A single turn carries every row of the set below to another of its rows. Some are shown first; where does it send the rows asked next?
k_891: [ 12,  10, -11, -30,  -8,  -2,  15,   4,  12, -39,   7,  19,  -1,  17,  -1,
  -8, -24,   8,  23, -12,  -7, -18, -32,  28,  20,  13,   8,  16,   5]
k_318: [ 16,   1,  -4,  -8, -16, -12,  19,  27, -16, -24,  23,   3,  17,  -2, -11,
  -9, -16,  30,   1,   4, -36,  -6,   3, -23,   5,   7,  -2,  -7, -19]
k_433: [-22,  11,   2, -17, -33, -23, -18,   8,   3, -26,   1,  -2,  20, -14, -17,
  11, -15,   3, -11,  20,   9,  26,  12,   7,  27,   1,  -7,   0,  -5]
k_251: [-18,  15,  20,   2, -13, -12,   3,  24,  29, -25,  18,  -8,   1,  -2,  -8,
   3,  13,  -7,  20, -23,   7, -30,   8,   9,  -8, -14,  -3,   5, -28]
k_884: [-20, -11,  -3,   2,  17, -24,  -5,  35, -15, -20,  16,  32,  -3, -16,  -6,
  13,   4,  16,  -4, -13, -17, -17,  -6, -12,  12,  25, -13, -11, -31]
k_718: [  6, -22,  -3, -13,   9, -16,  14,  -2, -27, -16,  24,  -9,  -1, -16,  -5,
  21,   2,  26, -13, -11, -16, -15,  -4, -10,  10,   9,  31,  11, -25]
k_172: [  4, -22, -14,  -5,  -1, -19,   8,   8,   6, -15, -36,  21,   7,  24, -13,
 -10, -19,   7,  28,   0,   3,   4, -20,  14,  10,  24,  12,   0,  -5]
k_943: [ 24,   1,  -5, -16,  -3,  -3, -14,  15, -11,  12,  26, -11,   5, -22,   5,
 -10,   3,  -2, -31,   1,  14, -16,  14,  17, -32,  17,   5,  13, -31]
k_664: [ 13,   7,  17,   4,  25, -17, -41,  15,  28,  -5,  19,   4,   3,   4,  15,
   6,  11,   2, -11, -10,   8,   6,  14,  37, -13,  27,   8,   5, -14]
k_725: [  8,  13,   5, -35,  -4, -19,  -8,  25,   0,   0,  40, -19,  14, -23,  23,
  -6, -21,  -2,  -8,   3, -10,   6,  -7,  14, -12,  26, -25,   4, -32]
k_804: [-11, -19,   4, -10,   7,  19,  11,  19,   6, -24,  -2,  14,   0,  19,  -5,
   3, -10,  17,  -9,  -8,   6, -26, -18,  34,  -1, -10,  16,   6,  16]
k_437: [ -3,  27,  -8,  -7,  15, -21, -15,  11, -19, -11,  39,   3,  -5,  -9,  -1,
   0, -21, -16, -25,  -5,   2,  14,   7,  22, -16,  16, -26,  -9,   3]
k_518: [-14, -11,  20, -14,  -3, -10, -14,   4, -12, -16, -13,  19, -19,  35,  -8,
  18,  -3,  10,  18, -16,   2, -10, -17,  14,  12,  13,   6, -18,   6]
k_738: [ 14,   8, -22, -11,   6, -31,  -1,  28, -21, -13,   2,  -1,  -2, -31,   2,
   0,   2, -27, -17,   7,   4,  13,  -4,  27, -26,  13,  -8,  29,  -8]
k_958: [ 23,  17,  -4,  -6,  17, -21,  16,   2,  30, -15,  -6,  -6,  15, -23,  10,
   4, -10,  20,   0,   5,  10, -22,  15,  37,  29,  20,   9, -11, -15]
k_669: [ 18,  24,   1, -23, -13, -36,  -8,  19,  29,  -2,   1,   2,  13,   0,  25,
   1,  -3,   5,  19, -11,  15,  24,  13,  22, -26,   6, -10,  17, -13]
k_6: [ -2,  15,   7, -13, -24,   8, -23,   0,   2, -20,  15,  12,  23,  24,   4,
   1,  15,  -1,  31,  19,  -7,  -1, -21,  31,  -4,  17,  -6, -20,  -4]
k_391: [ 14,  -9, -23,  -3, -12, -32,  25,   4, -16,   2,  -3,  35,  -6, -24, -12,
  13, -11,  24,  -1, -15,   2,  -7,   8,  -7,   8,  13, -13,   4, -26]
k_838: [ -5, -17, -10,  -8, -17, -16, -10, -15,   7,   7,  -3,   1,  29,  13,   6,
   7,   7,   1,   3,  20,  21,   3, -25,  42,   9,   0,  24,   7,  -8]
k_116: [  4,  14,  -8,  12,  17,  17, -19,  -7, -26, -22,  -2,   4,   0, -20,   1,
  -5,  20,  -8,  19,   7,   7,  16,   1,  15,  11,   0,  14,   1, -32]

k_943 moves to k_172
k_838 moves to k_669
k_116 moves to k_958
Now find these:
k_738 moves to k_891
k_318 moves to k_884

A single turn carries every row of the set below to another of its rows. Some are shown first; where does it send the rows asked next?
k_189: [ 29,  -1,  43,  13,  10, -13,  10, -33,  -1,  17,   2,  13,  19,  -1,   7,
  -9, -42,   6,   7]
k_434: [ 22, -16,   7,  18,  19, -39,   4,  -8,  -8,  25,  -9,  17,   2,   3,  24,
   5,  -8,  32,  13]
k_431: [ 13, -40,  -5,  -4, -33,  -8,   9, -14, -25,   1,  -2, -15, -11, -19,   9,
 -13,  -6,  28, -29]
k_511: [ 25,  14,  37,   3,   2,  -3,  31, -26, -15,  30,   3, -16, -34,  -4,  -3,
 -15,   9,  30, -10]
k_717: [ 32,  -5,  22,  14,   3, -35,  10, -21, -33,  41,  -4, -21,  -3,  24,  25,
 -11, -30,   7,   5]
k_711: [  3, -18,  23,  27, -19,   1,  -1, -25, -20,   3,  18, -18, -13, -10, -25,
 -19,  -4,  -6, -21]
k_227: [ 31, -11,  13,  15,   7, -38,  19, -23, -27,  46,   6,  11, -16,  -1,  14,
  10,  -3,  13,  24]
k_8: [ 33,  -2,  42,  18,   9, -21,  21, -30, -15,  35,   1, -10,  -1,  13,   6,
 -13, -45,   1,   4]
k_861: [ 34,  -2,  23,  -8, -23, -32,  -8, -25, -25,  31,   7,  18,  16,  -4,  30,
  -6, -18,  33,  11]
k_45: [ 25, -15,  34,  -8, -31,   2,  -1, -17,  13,  27,   6,  10,  22, -15, -12,
 -19,  -2,  19, -14]
k_712: [ -7,  -3,  37,  -7, -27, -16,  20, -16, -12,  23,   0, -18,  -5, -17, -16,
   9, -12,   9, -41]
k_128: [ 11,   3,   5,  -2,   7,  -1,  22, -17, -21,  23, -13, -16,  -7,  21,  18,
   0,  20,  13, -23]
k_441: [ 24,   7,  20,   1, -19, -34, -10, -35,  -9,  26,   5,  -7, -38,  -5, -24,
   2, -23,  15,  22]
k_561: [ 23, -23,  14, -10, -24, -15, -16,  -2,   1,  21,  -4,  -4,  16, -16,  14,
 -26,   9,  37,  -6]
k_147: [ 20, -17,  26,   7, -10,   8,   8, -29,   3,  32,   3,   2,  19,  -6, -22,
 -15, -15, -19, -17]
k_647: [ 28, -27,   4,  11,  -2, -23,   1, -22, -33,  51,  -3, -30, -25, -14,  -1,
 -37, -19,   7,  -5]
k_755: [  3,  -2,   3,   5,  -1,   3,  -3, -28, -21,  37, -13,   6,  -5,  11,  14,
 -12, -11,  48, -40]
k_888: [ -9, -11,  24,  -2, -11, -20,  -4,  -9, -15,   0,  -6, -31,  -9, -38,   8,
   5,   8,  12,  -2]
k_708: [ 20,   3,  -4, -10,  -1, -41,  -2, -19,  -4,   3, -10, -10, -20,  10,  -7,
   7,  -6,  -1,  17]
k_697: [ 29, -29,  -1,  -6, -16, -26,  -7,  -6, -24,  34,  -7, -26,  -9, -15,  21,
 -29,  10,  21,   6]
k_778: [ 22,  -9,  27,  33,   8, -32,   4, -28, -19,  57,   7,  18, -16,   5,  -3,
   0, -29,  29,   5]
k_82: [ 17, -24,  12,  22,  10,  -5,   0, -30, -16,  44,  -3, -16,  -2,  -3, -17,
 -32, -31, -15, -19]
k_412: [ 30,  -1,  32,  -3,  -8, -17,   0, -31,  -8,  15,   6,  25,  28,  -8,  20,
  -1, -22,  14,  15]
k_327: [ 29, -13,  32,  14,  -2, -30,  16, -12,   4,  38,   0,  25,  -2,  -2,   9,
   4, -21,  52,   3]
k_807: [ 12, -15,  19,  34,  14, -18,   4, -22,  -6,  41,  -4,  18,  12,  21,   6,
  15, -21,  12,   5]
k_76: [ 14, -18,   0,  -5, -21,  -8,  -8, -35,  -1,  20, -16,  -7,  -5,  16,  -2,
  29, -26,   2,  14]
k_847: [ 30, -14,  31,  11,  -8, -15,  29, -21,  -1,  42,   2,  16,   6,  10,   7,
  26,  -9,  16,  12]
k_797: [ -4, -18,  23,   1, -20, -19,  -4, -27, -34,  23,   0, -27, -27, -49,   3,
   2, -11,  17,  -5]
k_115: [  8, -18,   6,  21, -11, -17,   7, -19, -32,   3,  11, -21, -25, -10, -19,
 -27,  -5,  -1, -31]
k_368: [-16, -15,  11,   0, -15, -12,   8, -25, -27,  26,  -8, -20,  -1, -13,  -4,
  15, -16, -11, -37]
k_288: [ 14, -29,  -6,   3, -19, -23,  13, -13, -34,   6,   2, -21, -25, -14,  -3,
 -25,  -6,  17, -34]
k_659: [  5,   5,  29,  25,  26,   8,  -8, -30,  -9,  15,  -6,  -5, -18, -13,   2,
 -23,  -8,  38,  -8]
k_73: [ 29,  -5,  15,   5, -11, -43,  -9, -17, -36,  41,  -1,  -4,   5,  17,  35,
 -13, -22,  31,   4]
k_407: [-19, -21,  10,  10,  -9, -15, -14, -29, -34,  30,  -9, -19, -13, -30,   0,
   1, -31,  14, -30]
k_551: [ 28, -10,  11, -22, -34, -22,  12, -31,   4,  29, -11,   0, -21,   5, -13,
  15, -36,  29,  -3]
k_91: [ 16,  -3,  -1,  -9,  -3, -40,  -8, -13,   9,   7, -19,   2, -15,  11, -10,
  -3, -34,  35, -11]
k_165: [  4,  -7,  10,  17,  -8, -16, -35, -35,  -1,  22,  -8,  -4, -16,   8, -16,
   5, -40,  22,  10]
k_136: [  3, -29,  28,  21, -34,  15,  -6, -26, -11,   1,  14, -13,  -2, -16, -16,
  -7,  -6,  11, -17]
k_508: [ 17,  -4,  17,  -6, -20,  16,  10, -51, -32,  46,   4,  11, -18, -17,   8,
   2,  -4,  33, -13]
k_597: [  8, -40,  13,   5, -41,  12,  -2, -20, -13,   1,   3, -12,  -1, -19,   2,
  -6,  -7,  29, -21]
k_333: [-13,  -3,  36,   2, -12, -21,  -1,  -2,  -2,   3,  -6, -21,  -2, -24,  -6,
  -4,  -6,  26, -33]
k_259: [  7,  -7,   8,  10,  11,  22,  -2, -43, -22,  17,  -5,   0,  -5, -15,  17,
   5,  10,   6,   9]

k_412 moves to k_861
k_165 moves to k_76
Now find these:
k_128 moves to k_511
k_333 moves to k_888
k_147 moves to k_45
k_847 moves to k_327
k_431 moves to k_288

A single turn carries every row of the set below to another of its rows. Some are shown first; where does it send the rows asked next?
k_33: [ -6,  10,  31, -23, -10,   1,  -4, -38,  -4,   8, -11, -44,  30,  12,  -4,
   3, -29,  15, -10,   3,  15,  15,   5, -13,  25, -12]
k_225: [-15,   5,  33, -19, -33,  -8, -10, -39, -12,  -2,  19,   0,  20,   8, -20,
 -13,  22,  30, -19,   2,  32,  33,   1, -14,   3,  13]
k_615: [-20,  36,  -9,  25,  13,   1,  -4, -28,  29,  49,  11, -10,  28,  17, -16,
  30,   9,  29,  -8,   7,  -9,  40,   6,  -3,  19,  22]
k_400: [-41,  -3,  41,  -1,   5,  -4,  10, -21,  10,  11,  -6, -14,  -8,  -2, -19,
 -21,  37,   4,  -3,   2,  26,  27,  19, -12,  29,  -9]
k_167: [-21,  36,   4,  -1,   5,  -3,  -3, -47, -15,  20,  24, -26,  17,  17, -14,
 -17,  -3,  15, -14,  15, -18,  10,  -7,  26,   3,  12]
k_587: [-27,   7,  44,   5,  13,   0, -10, -24,   4,  35, -11, -22,   2,   8, -18,
 -30,  23,   2,  -2,   3,  28,  11,  19,  -6,  30, -30]
k_800: [-29,   9,  47,  -8,   5,   0,   7, -26,  -5,  19, -15, -22,  -4,  10, -14,
  -1,  33,  13,  -7,  -9,  39,  22,  19, -17,  17, -34]
k_765: [-21,  16, -13,  16,   8,  16, -23, -29,  30,  18,   4,  -5,  13,  14, -10,
  32,  20,  36,  -6, -15,  33,   5,  -2,  -7,   1,  39]
k_64: [-22,  34,  -6,  23,  24,   7,  -7, -18,  30,  63,  -3, -18,  12,  12, -12,
  19,   6,  26,   3,  -1,  10,  37,  21,   0,  18, -14]
k_674: [-35,  25,  17, -11,  10, -10,  -8, -35, -14,  14,   3, -18,  -7,   9, -18,
 -36,  -6,  23,  -6,  12, -11,  15,  -3,  13,   1,  10]
k_828: [ -4,  17,  11, -15,  -9,  17,  -6, -46, -14, -10,  -2, -39,  34,  16,  -8,
  23, -20,  22,  -9,   0,  20,   0,  -1,  -1,  21,   6]
k_901: [-28,   8, -11,  22,   7,  12, -18, -15,  41,  35,   6,   3,  -8,   5, -22,
   7,  31,  29,  -3,  -6,  39,  14,  18,  -6,  11,  28]
k_706: [ -5,  25,  -9,  25,  -8,  41,  -4, -41,  31,  25,  14, -37,  34,  17, -20,
  20,  11,  19, -11, -23,  16,  29,  13,  15,  -1,   6]
k_387: [-11,  14,  -2,  13, -14,  30,   7, -28,  44,  25,   3, -32,  16,   9, -14,
  27,  26,  14,  -4, -24,  37,  34,  29,  -3,   1, -10]
k_432: [-16,  18,  12, -11, -20, -12, -12, -41, -12,  -3,  31,   8,  33,   5, -12,
   5,  17,  25, -13,   5,  15,  27, -11, -16,  17,  31]

k_33 moves to k_225
k_901 moves to k_64
k_432 moves to k_167
Now find these:
k_800 moves to k_400
k_765 moves to k_615

